Named moves (each a turn or a mirror), then the moves between two rows, first move first; the first pair answered:
move q769:
[-0.07 -0.11 -0.58  1.65  0.03 -3.43 -3.34 -1.65 -0.66  1.25  1.35 -0.36
 -3.34  1.46 -3.83  0.33  2.50 -1.11  0.47 -0.52]  ->  [ 0.55  0.12  2.03 -0.06 -0.89 -1.90 -2.09  0.48 -2.60 -0.97 -0.99 -0.53
 -3.84  0.91 -4.87  0.53  0.57  0.38 -1.12 -2.75]
[-0.32 -0.27 -1.39 -0.38  0.56 -1.52  0.88 -0.94 -1.22  2.48  0.50 -1.49
  2.54 -1.79  1.20 -0.78  3.67 -0.94  0.20  2.85]  ->  [ 0.18  0.03  1.86 -2.55 -0.55 -0.01  2.38  0.93 -3.45  0.08 -2.24 -1.33
  1.85 -2.44  0.33 -0.64  1.72  0.10 -1.39  0.69]
[-0.50  2.22  2.05 -2.66  1.77 -1.72  2.94  1.41 -3.47  1.55 -2.93 -0.73
 -0.76 -1.88  0.75  0.46 -0.04  1.24 -0.23  0.82]  ->  [-0.99  1.90 -0.81 -0.77  2.91 -3.13  1.11 -0.75 -1.53  3.76 -0.25 -0.94
 -0.13 -1.06  1.91  0.13  2.18  0.20  1.21  2.83]
[ 1.21 -0.87  2.15 -3.00  1.45 -0.95  0.36  1.96 -2.51 -3.22 -0.91 -1.44
 -1.70  0.74  3.26  1.46 -0.57 -1.34 -0.85  0.10]  ->  [ 0.41 -1.09 -0.69 -0.92  2.69 -2.35 -1.24  0.37 -0.52 -0.87  1.77 -1.49
 -0.95  1.59  4.23  1.32  1.57 -2.51  0.73  2.13]
move q582:
[-2.09  1.88  0.02  0.57  0.40 -1.12  0.15  0.30  1.06 -3.59 -0.77 -0.49
 -1.23 -0.90 -2.51 -0.67  2.40 -0.85 -0.63 -0.22]  ->  [-0.21  0.64 -0.55 -0.03  1.92 -3.10 -0.32  0.63  0.17 -0.91  2.01 -0.05
 -2.02  1.62  1.06  1.47  2.28 -1.21 -0.09  1.48]
[-0.17 -0.76 -0.57 -1.41  0.59  0.06  0.92  0.39 -1.02  1.60  0.71  1.04
  0.87  0.63  1.08  0.10 -1.46  0.32  0.90  0.86]  ->  [-1.26  0.22 -0.75 -1.33 -0.24  1.21  1.29  0.12 -0.44  0.24 -1.05  0.84
  1.13 -0.75 -0.92 -0.98 -1.56  0.45  0.38 -0.13]
[ 0.26 -0.48  0.16  1.95 -0.23 -1.40 -0.81 -1.24 -0.04  1.10  1.72  0.39
 -1.27  0.57  0.12  0.46  1.77  0.20  0.51  0.36]  ->  [-0.67  0.25  0.58  2.04 -1.00 -0.52 -0.36 -1.42  0.39 -0.23 -0.12 -0.08
 -0.81 -0.81 -1.97 -0.80  1.60  0.54 -0.07 -0.55]
move q996:
[ 3.27 -0.87  2.01  0.97 -0.58  0.33 -2.53  0.01  2.54 -2.11  0.56  0.08
 -0.74  0.85  0.34  1.43  0.59  1.59 -1.39 -0.87]  ->  [ 2.92 -1.44  1.72 -1.18 -1.04  1.56  0.42  1.11  0.89  0.28 -0.60  1.58
  0.64  0.46  1.64  1.27 -2.13  2.68 -0.74 -1.38]
[-1.09  0.14 -1.07 -1.78  1.25 -2.39 -0.96 -0.69 -5.10  0.26 -0.24 -0.52
 -1.40 -0.80 -0.05 -0.85  1.85 -0.78  0.56  0.62]  ->  [ 0.71 -0.27 -1.43  0.98  0.36 -1.72 -4.35 -1.63 -1.72  0.37  1.75 -0.66
 -2.40  0.96  0.12  0.54  2.52 -0.77  0.54  0.45]
[ 0.51 -0.82 -0.89  0.42 -1.17  2.11 -2.32 -0.58 -0.36 -0.09 -0.23 -1.27
  1.49 -0.93 -1.78 -0.62 -0.51  0.47  1.23 -0.45]  ->  [ 0.03 -0.60 -0.61 -0.42 -1.05  1.96 -1.23 -0.29 -1.14 -0.03 -0.78 -0.96
  1.85 -1.65 -1.65 -0.90 -0.91  0.72  1.35 -0.20]
Now pairs of rows:
(2 to 3 moves a pair)
[ 0.16  0.35 -2.42 -1.56  0.78 -0.91  0.55  0.18  0.27  1.35  0.51  2.30
  2.06  0.52  0.20  0.04 -0.23  1.59  1.93  0.03]  ->  [ 0.17  0.43 -1.91 -1.15  1.64 -2.61 -0.40 -0.05 -0.41  0.20  1.27  1.62
  1.12  1.04  0.05  0.58  1.48  0.87  1.70  0.73] -> q582, q996, q582
[ 1.85  1.07  0.98 -1.39 -1.42  0.83 -1.01  1.52 -3.31 -0.91 -1.97 -1.14
 -3.45  1.21 -3.69  0.62 -1.10  2.06 -2.04 -1.56]  ->  [-0.56  1.83 -3.18  1.86 -0.63  0.50 -2.99 -1.60  0.28  0.80 -0.70 -1.52
 -1.57  0.40 -4.76 -1.09  2.13  0.24 -0.30 -0.01] -> q769, q582
[ 0.79 -0.29 -0.55  0.68  1.07  0.37  0.17  0.31  2.29 -0.02  1.54 -0.03
 -0.06  1.31  0.85  0.28  2.09 -0.80 -0.25  0.85]  ->  [ 0.69 -0.12  0.27 -1.34 -0.16  2.04  2.56  1.30  1.06  0.10 -0.90  0.79
  0.74  0.22  0.52 -0.13 -0.37  0.26 -0.62 -0.64] -> q996, q769, q582
[ 2.13 -1.34 -0.41  0.04 -1.52  0.58 -0.15  0.87  2.42  1.95 -1.21  0.56
 -0.05  0.90  1.25  0.03 -0.46  0.51  0.62  0.38]  ->  [ 0.91 -0.41  0.91 -1.43 -1.04  0.08  1.93  1.30 -0.38 -0.52 -3.62 -0.02
  0.09 -0.86 -0.50 -0.96  0.09  0.67  0.07 -0.22] -> q769, q582, q996
[ 1.79 -1.35  0.45 -1.84 -0.38 -0.70  1.40  0.91 -1.56  0.71  0.85  1.39
 -0.36  0.95  0.89  1.34 -0.92  1.62  0.40 -0.31]  ->  [-0.18 -0.73 -2.42  0.69 -0.34 -1.00  0.22 -1.05  1.43  1.57  1.32  0.65
  0.73 -0.07 -0.78 -0.32  1.55  0.26  1.69  0.98] -> q582, q769
[ 0.75 -0.29 -0.83 -1.08  0.86 -0.61 -0.20 -0.87  0.53  0.60  1.27  0.65
  0.04  0.52  1.25  0.59  1.26 -0.53  0.07 -0.24]  ->  [ 0.38 -0.06  0.15 -1.49  0.87 -0.72  0.09 -0.25 -0.57 -1.37  0.37  0.19
 -0.69  0.00  0.33  0.18  1.47 -0.46 -0.53 -0.88] -> q996, q769, q996
[ 0.78 -0.34  1.18 -0.35 -1.01 -0.67 -0.56  0.25 -2.66  1.25  0.03  0.39
 -2.10  1.06 -0.52  0.71 -1.23 -0.42 -0.14 -1.72]  ->  [-0.29 -0.51 -0.24 -0.37 -0.11 -1.29 -0.02 -0.12 -2.65  2.70  0.88  0.69
 -1.24  1.22 -0.24  0.11 -0.65 -0.90  1.02 -0.45] -> q769, q996
[-0.05  0.24 -0.27  0.10  1.14 -1.12 -0.41 -0.49 -2.48 -1.26  2.14  0.79
 -1.95 -1.12 -0.90  0.64  1.23 -0.35  0.14 -1.56]  ->  [ 0.97 -0.39  0.45 -0.18 -0.12  0.79 -0.18 -0.14 -1.79 -0.36  1.34  1.54
 -1.68 -0.93 -0.55  1.43 -1.35  0.62  0.09 -2.56] -> q996, q769, q996
[-0.93  0.06  0.14 -0.20  0.32 -0.77 -0.16 -0.42  0.69 -0.45 -0.74 -1.51
 -1.02 -0.14 -1.25 -0.93  1.31 -1.02  0.18 -0.26]  ->  [ 0.94 -0.48  1.02 -0.42 -0.19 -0.06 -0.60  0.10  0.58 -0.13 -0.22 -1.12
 -2.00  0.95 -0.24  0.51  0.43 -0.72 -0.24 -0.58] -> q582, q769, q996
[-0.98  1.44  0.40  0.36 -0.43 -1.50 -0.93  0.05 -2.16 -0.54 -0.73 -1.22
 -0.56 -0.91 -2.55 -1.29  1.95 -1.26 -0.09 -1.19]  ->  [ 0.97  0.31  1.04 -0.08 -2.51  1.29 -0.72  0.41 -0.42  1.19 -1.19  0.14
 -0.40 -0.11 -1.60 -0.07 -2.07 -0.04 -0.09 -2.88] -> q996, q769, q996
[ 0.08 -0.40 -1.67  0.71  1.14 -3.63 -2.54 -0.80 -1.41  1.39  3.32 -0.55
 -1.05  0.39 -0.02  0.81  2.38 -0.26 -0.48  0.42]  ->  [-0.74 -0.77 -1.95 -2.04  0.88 -2.54  1.20  0.14 -3.61  3.58  1.98  0.80
  0.78 -0.37  1.17  0.15 -0.42  0.63  0.46  0.29] -> q996, q996
[ 0.31 -0.13 -0.23  0.95 -0.33  0.72 -1.51 -0.39  1.79 -0.16  0.03 -0.18
 -0.22 -0.23  0.09  0.05 -0.01 -0.26  0.09 -0.57]  ->  [ 0.17 -0.36 -0.02 -1.31  0.95 -1.01  0.22  0.36 -1.41  0.52  0.18  0.25
 -0.21 -0.33  1.36  0.28 -0.06 -0.29  0.28  0.43] -> q996, q996, q582
[-0.93  1.54 -1.31 -0.05  1.74 -1.33  0.88 -1.46 -0.62  0.20  0.29 -2.58
  0.58 -1.58 -1.64 -0.21  1.75 -0.45  0.76  1.43]  ->  [ 0.41  0.44 -1.84  0.91  1.30 -1.35 -0.69 -2.01  1.04  2.28  1.76 -2.08
  0.20 -0.21 -0.19  1.29  1.02 -0.18  1.00  1.60] -> q582, q996
[-0.33 -0.38 -2.06  0.47  0.50  0.74 -0.22  2.43  1.55 -0.44  0.37 -0.71
  1.33  1.21  3.26  1.34 -2.35  0.15 -0.65  0.83]  ->  [-1.95  0.50 -2.62  0.22  0.07  1.46  1.01  2.19  1.32 -1.50 -1.06 -1.30
  2.32 -0.37  1.14 -0.45 -1.47 -0.33 -0.63  0.84] -> q582, q769, q996
[-1.14  0.59 -0.51 -0.95  0.47 -3.94 -0.69  0.18 -1.95 -0.97 -1.12 -2.31
  0.90 -0.81 -3.48 -2.16  2.18 -1.90  1.13  0.87]  ->  [ 2.33 -0.62  1.03  1.14 -0.56 -3.44 -4.22  0.34  0.63 -1.32  0.87 -1.80
 -1.57  1.88 -1.84  0.59  1.30 -1.04  0.44  0.08] -> q582, q769, q996
[ 1.17 -0.25 -0.30 -0.36  2.03 -3.55 -1.25 -0.20 -2.25  0.74  2.85  0.46
 -1.36  1.57  1.79  0.82  2.05 -1.39 -0.06  1.64]  ->  [ 2.54 -0.45  2.63 -2.28 -0.18 -0.92  0.43  2.01 -3.22 -0.02  0.46  1.24
 -1.69  1.01  1.64  1.46 -2.05  0.52 -1.17 -0.98] -> q996, q769
[ 2.64 -0.39  0.96  0.14 -2.02  0.83 -0.96  0.07 -0.62  1.34  0.99  0.74
 -1.82 -0.36  0.39 -0.81 -4.44  0.20 -1.12 -4.05]  ->  [ 0.94 -0.55 -2.17  0.33  0.95 -3.23 -0.93 -1.15 -1.80  3.47  3.98  0.59
 -1.24  0.88  2.32 -1.13 -0.74 -1.33  0.10 -0.63] -> q996, q582, q769
[ 1.15  0.10  0.62  1.25 -1.16  1.32 -1.29 -0.42  1.07 -0.79 -0.49 -0.17
 -0.47 -0.05 -1.16  0.00 -0.06  0.43 -0.60 -1.63]  ->  [-0.49  0.27 -2.05  1.56  0.37 -0.54 -0.89 -1.63  0.83  1.00  0.53  0.03
  0.91 -0.38 -0.33 -0.83  1.53 -0.83  1.08  0.74] -> q996, q996, q769
[ 0.94 -0.96  1.85 -1.87 -1.73  1.20 -0.93  0.26  0.70 -1.26 -0.53  0.90
  1.00  0.06  3.20  1.00  0.31  1.98 -0.71 -0.12]  ->  [-0.02 -0.15  2.41 -2.13 -1.34  1.19 -0.42  0.23  0.05 -2.41 -1.59  0.47
  1.08 -0.97  2.09  0.21  1.04  1.87 -0.72 -0.59] -> q582, q996
[ 0.99  0.64  0.67 -0.24  1.15 -0.47  0.37  0.99  0.75 -3.70  0.34 -1.83
  0.49 -1.32  0.96 -0.12  0.49  0.22 -1.02  1.29]  ->  [ 1.76 -0.70 -0.88  0.02  0.16  1.01  0.61  0.70  2.14 -0.08  1.12 -0.41
  1.56 -0.41  2.83  0.26 -1.46  0.63  0.42  1.43] -> q996, q996, q769
[ 1.07  0.02  1.92 -1.30 -2.30  0.51  0.48  0.75 -3.90  1.23 -1.15  0.79
 -2.20 -0.07 -2.55  0.37 -2.69  0.07  0.36 -3.34]  ->  [ 1.06 -1.20 -1.88  0.40 -0.31 -1.63 -1.63 -0.91 -2.27  4.61  2.56  0.79
 -1.66  1.84 -0.07  0.91 -0.47 -0.84  1.98 -0.60] -> q582, q769
[-2.33 -0.32  0.70 -1.74  1.28 -0.42  2.24  0.25 -2.23 -2.20 -1.83 -0.75
 -0.19 -1.98 -2.20 -1.27  2.11 -0.24  0.41  0.16]  ->  [-0.72 -1.49  0.83 -2.64  2.14 -2.03  1.99  0.94 -3.52 -0.27  0.29 -0.21
 -1.03  0.15  0.73  0.62  1.48 -0.32  0.53  1.07] -> q582, q769
[-0.05 -0.95 -2.25  1.51 -0.31  0.65 -1.30 -0.70  3.89  0.83  1.69 -0.16
  1.34  0.32  0.20 -0.79  0.83 -0.31  1.17  1.07]  ->  [-0.12 -0.42  1.16 -0.78 -1.79  2.46  0.48  1.72  1.85 -2.29 -1.65 -0.38
  0.97 -1.10 -1.52 -1.05 -1.55  0.61 -0.10 -1.27] -> q582, q769
[ 1.33 -0.31 -0.50  1.12  0.82  0.84 -0.89 -0.24  3.19 -0.04  1.24  0.10
  0.14 -0.24  1.81 -0.03  0.35 -0.81 -1.24  0.39]  ->  [ 1.55  0.04  1.74 -0.74  0.11  1.91  1.12  1.07  1.24 -1.46 -0.84  0.17
  0.05 -1.09  0.83  0.09 -0.89 -0.18 -1.85 -0.70] -> q769, q996
[ 0.72 -0.23  1.57  0.16 -0.47  1.72 -1.63 -0.54  1.70  0.21  2.63 -0.47
 -1.36  1.13  1.26  1.69 -0.02 -0.54 -0.01  0.80]  ->  [-0.37  0.38  1.62 -0.55 -1.16  3.72  0.43 -0.29  1.72  0.20  0.05 -0.35
  0.04 -0.20 -0.38  0.34 -1.87  0.39  0.48 -0.36] -> q582, q996
[ 4.33 -0.12  1.06  1.51  0.51 -0.67 -2.68  1.17  1.38  1.30  4.23  2.55
 -1.16  1.88  2.00  2.00 -2.12  2.28  0.50 -0.15]  ->  [ 0.68  1.86 -1.47  4.09 -0.36  1.02 -3.42 -1.38  4.89 -0.28  1.98  1.24
  0.88 -0.96 -2.50 -1.56  0.18  1.01  1.36 -0.51] -> q582, q769
[-1.75  0.43 -0.68  0.59 -1.19  0.73  0.48 -0.36 -0.32 -0.75 -1.84 -0.08
  0.46 -1.12 -1.91 -0.47  0.66 -0.91  0.19 -0.11]  ->  [ 0.86 -0.60  1.44 -0.39 -1.66  0.43  0.07  1.23 -1.38 -0.66 -1.01  0.25
 -1.08  0.44 -0.21  1.61 -1.26  0.04 -0.94 -0.80] -> q996, q582, q769
[ 0.34 -0.47  0.80  1.19 -2.17  0.65 -0.95 -1.02  0.92  0.88 -2.18 -0.30
 -1.20 -1.11 -3.09 -0.50 -0.59 -0.22  0.18 -3.83]  ->  [ 0.09 -1.26 -1.67  1.79 -0.56 -1.07 -1.55 -1.78  1.60  3.80  0.39  0.12
 -0.57  0.08 -0.98 -0.29  0.68 -1.09  1.47 -1.66] -> q996, q769, q582
[-1.03  2.89 -1.37  1.59  1.05 -1.01  0.28 -1.64  2.61 -0.50  0.21 -3.30
  0.48 -1.27 -1.54 -2.37  0.75 -0.41  1.12 -0.86]  ->  [ 1.11  2.23  2.32 -1.30  0.59 -0.77  2.18  1.12 -1.12 -1.90 -0.89 -2.43
 -1.34 -0.73 -0.12 -0.37 -2.30  1.21 -0.87 -2.27] -> q582, q769
[ 1.66 -0.91  2.68 -1.62 -0.22 -0.09  0.20  1.45 -1.81 -1.26 -0.11  0.09
 -1.45  0.95  1.05  1.77 -1.39  0.95 -1.43 -1.46]  ->  [ 0.50 -0.81 -0.71  1.84  0.92 -1.27 -2.84 -1.06  1.78 -0.19  2.14 -0.72
 -0.98  1.40  0.57  1.05  2.25 -0.38  0.06  0.48] -> q582, q996, q769
[ 0.15 -1.62 -1.94 -1.72  0.73  0.69  2.42  1.87  0.56  0.89  1.29  2.60
  2.87  0.76  4.30 -0.04 -1.67  0.58  2.15  4.15]  ->  [-2.53  0.08 -2.68 -0.58 -0.36  2.39  2.47  0.59  2.76 -0.72 -0.82  1.54
  4.20 -1.53  0.66 -2.40 -0.68  0.34  2.42  3.43] -> q582, q769
[ 0.28 -0.77  1.03 -1.75  2.03  1.42  0.20  1.07 -2.97 -1.26  1.29  0.38
 -0.08 -0.37  0.50  0.56  1.47  0.11  0.56 -1.82]  ->  [ 0.00 -0.60 -0.63  1.19  1.12  2.36 -1.93 -0.61  0.92 -1.14  1.81  0.32
  0.44 -0.71 -0.46  0.40  2.56 -0.25  1.21 -1.83] -> q769, q582, q996
[ 0.92 -0.50  0.05  0.50 -0.09 -0.50 -0.84  0.32 -0.03  0.95  1.27  0.66
 -0.63  1.12  1.03  1.43 -0.69  0.29 -0.38 -0.14]  ->  [ 0.06 -0.28 -0.82  0.27  0.89 -1.29 -0.31  0.20 -0.56  1.24  1.31  0.57
 -0.19  0.81  1.11  0.87  0.10 -0.60  0.32  0.42] -> q769, q996, q769
